A single turn carries every row of the set below to another of its rows. Some are shown first; where does it send the rows asked next?
bos: [ 12   0  -2  10  -5   4   5   4   6   6  22 -10  -7  -2  -2  -8   8   0
   5  -9  28   7   2   9 -14  -8   1 -11  -5 -12  -1  -1   8  -6   8  -8
  24   8 -11  -2  -7  19 -11 -12 -14  14 -12  -9 -11 -11 -11  -4  -8   2
  -4  -4   6  15   2]
poz: [ -3   3  -4   1  -5   9  -7   0  24   0  10   1  -9   5   6  -6 -13  -5
 -13   5   6  -4  -2  -9  12  -6  -5 -19   3   3  10 -12  12 -12 -11  14
   1  -7   6   4   3  17   1  19   3   7   2 -13 -15  -8   5   7  -1  23
   4   0 -13  11  15]
pupo: [ 16   4  -5  14  -2   6   1   2  12   1  24  -5  -9   5  -3 -11  13   2
   6  -2  24   8  -2  11 -11  -8  -2  -8   1 -13  -2   4   5  -2   5  -3
  24   3  -8   2 -15  17  -3 -12 -14  12 -12  -5  -9 -13 -12  -7 -10   4
  -3  -5   5  14   2]
Reb: [ 17   4  -4   7  -2   5   2   4   7   4  22 -11  -3   5  -7 -12  11   2
   5  -6  25   3   2  11 -11  -5  -6  -7   3 -13  -5   3   9 -10   9   0
  26  10  -9  -2 -10  15  -7 -12 -16  14 -12  -3 -14 -10 -14  -9 -11   4
  -4  -9   0  12   4]
Vimo: [ -4   2   9  -2   3   9  22  14   5   8  10  -8   5  -2  16  -1  -5   2
 -18  -1  11  -2   8   7   2  -9 -10 -13  -2   1  18  10   0 -18  22  15
  17  15  12   7  -1   2   0   4  12   0 -15 -13   5 -12   8  13  -6   1
 -11 -12  -6   4  10]
loni: [ 15   6  -5  11  -3   5   4   2   7   3  20  -8   0  -1  -7 -10  13   3
   5  -2  20  12   0   6 -10  -6  -1  -9   1 -14   2   7   8  -9   8  -5
  23   7  -7   0 -14  11  -1 -12 -13  13 -14  -7  -9 -10 -16 -12  -2  -2
   0  -7   2  12   1]
Vib: [  4   7  -9  18  -2  10   1   9  11  18  18  -5   5  -2  12   1 -12  10
 -10  -6  -4  -9 -15   5   0  12  -1  -1  -1   5   8   9  -2 -11   2  13
  13  -6   2  -5  10  11   9  14  -4   4  -1 -10   0  -9  -8  17 -13  13
  -1 -19  -2   9   1]
bagog: [ -5   3  -1   3  -9   6  -2   2  28   0  10   3  -9   7   6  -6 -20  -4
 -13   5   5  -8  -1  -5   9  -4   0 -24   6   2   8 -17  11 -13  -8  13
   0  -6   9   2  -3  21   2  19   5   6  -2  -8 -18 -11   5  -1   3  17
   2   3  -8  10  11]
Gusu: [ -7  -4  -4   0  -1   6 -10  18   1  -1  23  12  -7  11 -13   4  -9  -7
   1  17   3 -16   8  17   1  -3  -4 -19  -2   2  -5  13  18  -4 -23  -1
  26  15   7  -3  11   5  -8  -2   0   5 -13  11  -1 -14   4  -3   5   4
 -18   1 -13   2  11]
rup: [ -4   5  -3   7  -2   7   0   3  25  -2  11   6 -10   7   4  -7 -18   2
 -10   3  -3  -4  -1  -5   9  -6   6 -20  10   2   9 -13   9 -15 -11  15
  -1 -13   2   7  -1  19   3  17   7  11  -6  -9 -12 -11   5   0  -2  16
   7   3 -13  10  11]
Nuko: [  6   2  -7  13  -6  11   4   9  12  18  20 -10   4  -4  12   3 -12  10
 -10  -1  -6  -8 -12   4  -2  13  -5   0  -2   3   6   5  -7  -4   9   8
  20  -7   0  -6  13  10   8   6  -6   7   1 -10   0 -12  -6  13 -10  15
  -6 -18  -3   6  -1]
ponor: [  0  12   6   2  -4  17   1   6  10 -11  23   0   8 -11   0   6   0  -5
   4  14  13 -16   4  10  -4  -3  10 -10   0  -7  -5  12   5   9 -20   1
  12  -9  -5  -6   0  14   1 -12   0  11 -10  11  -1  -9  -8   6   6   7
   6  -4  -4   6  -8]
Susu: [  6  -1   4   2 -23  -1  -6  -3   0  11   8  -3   7  -7   5  -5   2   2
  10  -5   3 -28  -2  15 -11 -14 -15 -14 -15  -1   7   3  11  -8   8   9
  17   3  -8   6   6   2 -10 -13  -5  10  -6  -3  -2 -17   1   4  -1  -3
 -12  -2  -7  -4  -5]
fimog: [ -3   5  -2   2  -8   8  -6   1  29   6  16   8  -9   6   2 -10 -16  -1
 -17   5   2  -7  -3  -7   6  -7  -1 -24  10   5   9 -13  10 -10 -11   9
   1  -6   3   4  -2  13   4  20  -4   9  -2  -9 -14 -13   8   5   4  19
   5  -1 -15   9  10]
mav: [ -6  -9  -2  -2  -3   6  -7  21   3   5  26   7 -10   8 -10   2 -10  -6
   3  14   2 -14   7  13   4  -4  -2 -21   2  -2   0  11  17  -4 -21  -7
  31  19   9  -2   6   4 -10  -4  -5   5 -10  18  -2 -11   3   3   9   7
 -16   0  -6   4  12]
Febav: [ -8  -8  -4   0  -7   9 -12  19   3   2  23  11 -10   7 -12   3  -7 -11
   0  12   4 -10   1  16   4   1  -2 -21   3   3  -6   8  19  -7 -21  -9
  28  15   9  -2  10   7  -4  -3 -10  -2 -15   6   8 -15   1  -4   9   0
 -19  -4  -5   1  11]
lidif: [ -4   7  -6   2  -9   6  -4  -1  25   2  10   1  -8   6  10 -11 -13   0
 -13   0   5  -5  -1 -12   9  -2   1 -22   8   2   9 -11  12 -16  -9  10
  -2 -10   4   3   1  24   2  14  -3   8  -1  -8 -15 -14   8   5   5  20
   4   4 -12  12  10]
Luv: [ 17   7  -3   8  -4   4  -1  -1   4   5  22  -5  -5  -2  -3 -10  11   3
   3  -5  20   3   1   7 -15  -7   0 -12  -5 -15  -5   7   7  -7   6  -5
  23   9 -13  -6  -7  15  -6  -7 -16  12 -11  -5 -14 -15 -15  -4 -11   1
  -1  -4   0  17  -1]
vus: [ -3   1  -4   0 -16   8   5   3  14  -4   2   9 -14  -2 -12   1 -24   3
  13  -3  -4 -11  -2  19  11   2   3 -20   6   0   2   5   6   2  15  11
  12  -5  11   6  -2  12   4   5   1  20 -14   1   8 -13   4  14  -3   5
 -10  -9 -18  -4  14]
mepa: [ -2   4   7  -4  -5  17   1  11  15  -9  14  -2   7 -10  -1   3  -8  -4
   0  16  10 -12   2  13  -4   1   6  -9  -3  -8  -2  16   4   8 -19  -1
   8 -13  -4  -6   0  13  -3 -12   2  15  -5  11  -3  -6  -4   6   8  13
   4  -5  -3   0  -6]
lumun: [ 12   3  -1  11  -3   9   9   1  11  -2  25  -5  -5   1  -5  -5  11   3
   5  -3  22   8   1  12 -12  -2  -4 -12   3 -17  -3   4  11  -9   8  -2
  28   5  -9  -2  -9  13  -7 -14 -18   9 -12  -1 -12 -12 -12  -9  -6   2
   0  -8   9  14   2]
som: [ -4   8   6   1   4   6  19  14   2   8  13  -4   6  -5  15   2   3  -4
 -18   1  19  -5  13  11   2  -4 -13 -19  -1   3  10  11   3 -20  22  16
  16  11  11   9  -4  -2   4   0  10   5 -14  -8   6 -14  12  15  -6   2
 -14 -10  -9  -1   7]
Lufin: [ -7   6   1   1   1  14  21  11   6  14   8  -1   7  -4  11   3   2  -2
 -18   2  21  -4   6   9   1  -8 -16 -17   1   9  15  14  -2 -22  19  16
  13   6  11   9  -1  -3  -1   4  10   7 -17 -12   3 -11  12   9  -7   0
 -11  -9 -10   4   5]
tor: [ -5 -12  -2  -2  -3   5 -13  18   4   1  26   7 -12  14  -6   3  -7  -8
   1  13   0 -16   6  13   4  -4  -2 -17   1   5  -4  15  16  -6 -23  -4
  25  16  11   0  10  10  -3  -5  -6   2 -14  11   1 -11   1  -7   8   0
 -13  -2  -5   6  17]
depo: [ -5   3   3   0   2   8  23  12   7  12  11  -7   2  -5  17   1   3   2
 -18  -3  19  -9  13  11   2  -4  -8 -17   3   4  13  13   0 -22  21   9
  16   8   7   1  -7  -2   2   8  11   2 -17  -8   4 -11  11  15 -12   2
 -11  -7  -7   5   8]
Pila: [ -1   5   1   2   2  10  24   6   7  10  11  -6   4  -6  18   5   2  -3
 -17   0  18  -4  14  11   4  -8 -11 -18  -4   2  17  12   3 -21  21  15
  21   8   5  11  -2  -2   1  -1  10   5 -20 -11   2  -9  12   9  -7   3
  -7  -5  -7   0  12]
mup: [-10  -9  -4   3  -9  10  -7  16   0   4  26  10  -6  11  -9   0 -10  -8
   1  13   1 -14   3  18   9  -5  -6 -17   2   5  -1  16  19  -7 -18  -6
  27  15  12   0   8  11  -5   0  -5  -3 -10  14   2 -14   2  -3   8   4
 -20  -4  -6   3  17]
pesan: [  5   4  -1   2 -18  -2   0  -8  -6  15   3  -5  12  -4   7  -6   3  -6
   8  -2   5 -24   1  14 -10 -12  -8 -13 -15   2   8   3  12 -10   7  16
  17   6  -4   4   3   3  -7 -11  -7   6  -9  -6  -5 -21   0   4  -5  -4
 -13  -3  -8  -6  -5]
Tafu: [ -5   3  -5   7 -16  10   5   6  14  -3   1  14  -7   6 -10  -1 -24   2
  17   1  -3 -13   2  18   5   3   1 -25   8  -1  -2   5  11   5   5  10
  14  -3  14   8  -4  12   7  10   1  19 -19   1   5 -16   3  11  -6   5
 -12 -10 -16  -4  15]
ral: [ -5   3   4   2   2  13  25  12   1  13   8  -2   5  -6  16   1  -4  -3
 -18   0  11  -4   7  12   1  -5  -9 -17   1   1   9  11   1 -25  23  15
  17  11   9   5   0   2   1   7  10   1 -17 -11   6 -16   5  10 -14   0
 -13 -12  -5   3   6]
Gazul: [ -8 -13   3  -1  -6   8 -12  15   3  -2  22  11 -13  11 -10   0  -4  -7
   5  12  -1 -11   5  13   3   0  -7 -21   4   3   0  15  22  -4 -20  -6
  25  14  11  -3   9   6  -4   3 -11   1  -8   9   1 -16   4   1   4   4
 -17  -4  -4   5  18]
pavut: [ -7   3   2   2  -4   4  -6   5  24  -2   9   2 -10   9   4  -6 -18   2
  -9   0   1  -1  -5  -7   9  -6   0 -22  11   4   9 -15   4 -14 -11  13
  -1 -10   4   6   1  19  -2  14  -1  10  -5  -3 -16  -8  10   5   0  19
   0   3 -12  14  14]

Susu moves to Nuko
depo moves to bagog
fimog moves to Febav
Now these:
lidif moves to mup
Gusu moves to Luv
Vimo moves to pavut
Pila moves to poz
Vib moves to Tafu

